In the data rows, 128 means zero.
Here are some points:
[124 107 114 144 122 155 136  93  80 199]
[111  93 138 104 119 133  87 161 155 121]
[142 121 143  85 124 151 140 146 146  80]
[139 216 154 188 143  78 134 113 106 187]
[114  89 125 154 149 135 144 100 100 122]
[173 191 133 180 149  85 120 100  96 192]
[153 200 155 169 142  91  99 128 134 207]
[ 91  59 127 107 124 220 136 164 148  18]
[118 206 129 203 150  20 100  99 113 219]
[172 210 148 189 142  46 125 108 128 210]
[171 255 160 176 135  12 114 125 140 233]
[167  67  91  77 114 164 125 141 114 133]
[124  85  92 116 135 145 142 142 139  15]
[103 106 134 113 137  99 117 131  97 139]
[140 185 111 155 133  71 118 103 132 188]
[119  99 114  93 127 177 133 130 132  87]
[160 186 165 149 121  44 118  89 103 218]
[104 159 128 149 137  98 143  95  96 155]
[ 77 118 103  97 112 231 142 165 179  20]
[ 74  30  86  88 146 198 125 164 132   0]
[100 104 157 104 139 115 140 113  80 167]
[154 175 174 127 133  50 122 141 110 187]
[144 110 151  97 123 133 129 111 108 169]
[ 96  65 159 138 155 191 130 155 201   0]
[ 69  12 120  79 113 212 120 169 133   0]
[164 138  87 151 127  95 144 118 116 131]
12 more points follow, each with its number after it:
[105 102 101 122 118 147 142 131 107 149] 0
[127 103 111 141 108 172 131 137 184  87] 1
[131  74 118  96 127 148 117 146 155  63] 2
[ 80  25  97  49 109 226 148 149 152   9] 3
[137 155 135 116 126  80 147 137  92 189] 4
[136 104 129  96 112 207 162 123 106  94] 5
[ 57  35 112  67 141 202 139 176 139   0] 6
[115 102 119 105 133 136 117 136 135  88] 7
[ 92  67 146  70 128 197 136 164 183   8] 8
[160 234 153 174 126  75 137  74  93 241] 9
[ 97  57 111  89 125 134  97 125 124  78] 10
[144 128 141 119 128 136 125 111 149 132] 11
Which of these numbered points is nearest to each point below, ignoring the direction in which the first points spread most? Its number follows each.
[183 154 162 106  92 137  91  94 139 172] > 11
[109 131  93 121 108 123 145 111 137 113] > 3
[ 92 105 102 116 116 161 146 136  97 148] > 0
[113 105 126 130 149  73 103 110 116 155] > 10
[ 88  11  98  91 114 236 138 127 114  78] > 0
[ 98 144 121 121 176  68 128 118  78 142] > 6
[107  60 126  95 137 208 113 125 155  62] > 11
[174 179 139 142 132 144 160  91  93 195] > 5
[123 193 133 162 120 109 147 114 122 155] > 9
[102  11  86  87 124 179 114 156 128  35] > 10
[128 138 139 151 116 110  82  85 111 201] > 10
[191 235 117 204 118  35 115 100 121 255] > 1
[130 118 117 155 119 132 113 144 156 165] > 1
[138 192 144 147 140  55 115 110 128 198] > 7
[196 216 139 210 151  59 102 104 124 235] > 1
[135 130 129 117 126 123 152 114 129 184] > 3
[109 192 140 123 128  96 131 152 174 107] > 8
[209 224 179 150 117  69  99  75 112 255] > 11
[ 59  27  95  83 120 162 110 155 155   0] > 10
[ 85  39 115  67 121 190 128 142 131  54] > 3
[112  57 135  75 119 237 159 144 125  39] > 5
[181 240 124 194 141  11 120 109  85 212] > 7
[129 116 163 132 129 126 103  83 125 189] > 11
[133 142 130 120 109 156 137 127 124 133] > 9
[120 110 108 113  98 194 140 139 143  86] > 9
[150 161 101 148 132 145 160 113 128 131] > 9
[ 90  39  83  45 104 215 128 169 117  28] > 4
[121 168 149 145 164  99 128 135 101 156] > 6
[138 132 130 137 112 108 104 145 164 132] > 2
[ 88  28 103  98 123 213 135 124 115 101] > 0
[162 209 176 197 121  97 103 107 149 213] > 1
[145 138 112 191 134 111 142  80 107 154] > 9
[ 98  46 113  40  97 255 125 159 184   0] > 11
[156 214 166 189 151   6 126 117  75 227] > 6
[121 105 132 129 121 159 128 101 117 130] > 9
[153 176 163 146 136  17 109 105 109 237] > 10
[188 215 154 163 162  38 100 103 130 225] > 2
[114 134 174 114 137 127 136 139 167  84] > 8
[105  50 104 115 110 218 115 102 191  62] > 1
[172 115 137 120 105 180 121 133 145 110] > 11
[131  96 104  78 120 162 124 154 115  98] > 4
[135 167 128 164 140 103 150 138 153 126] > 1
[188 190 152 175 144  24  91 101 105 202] > 2
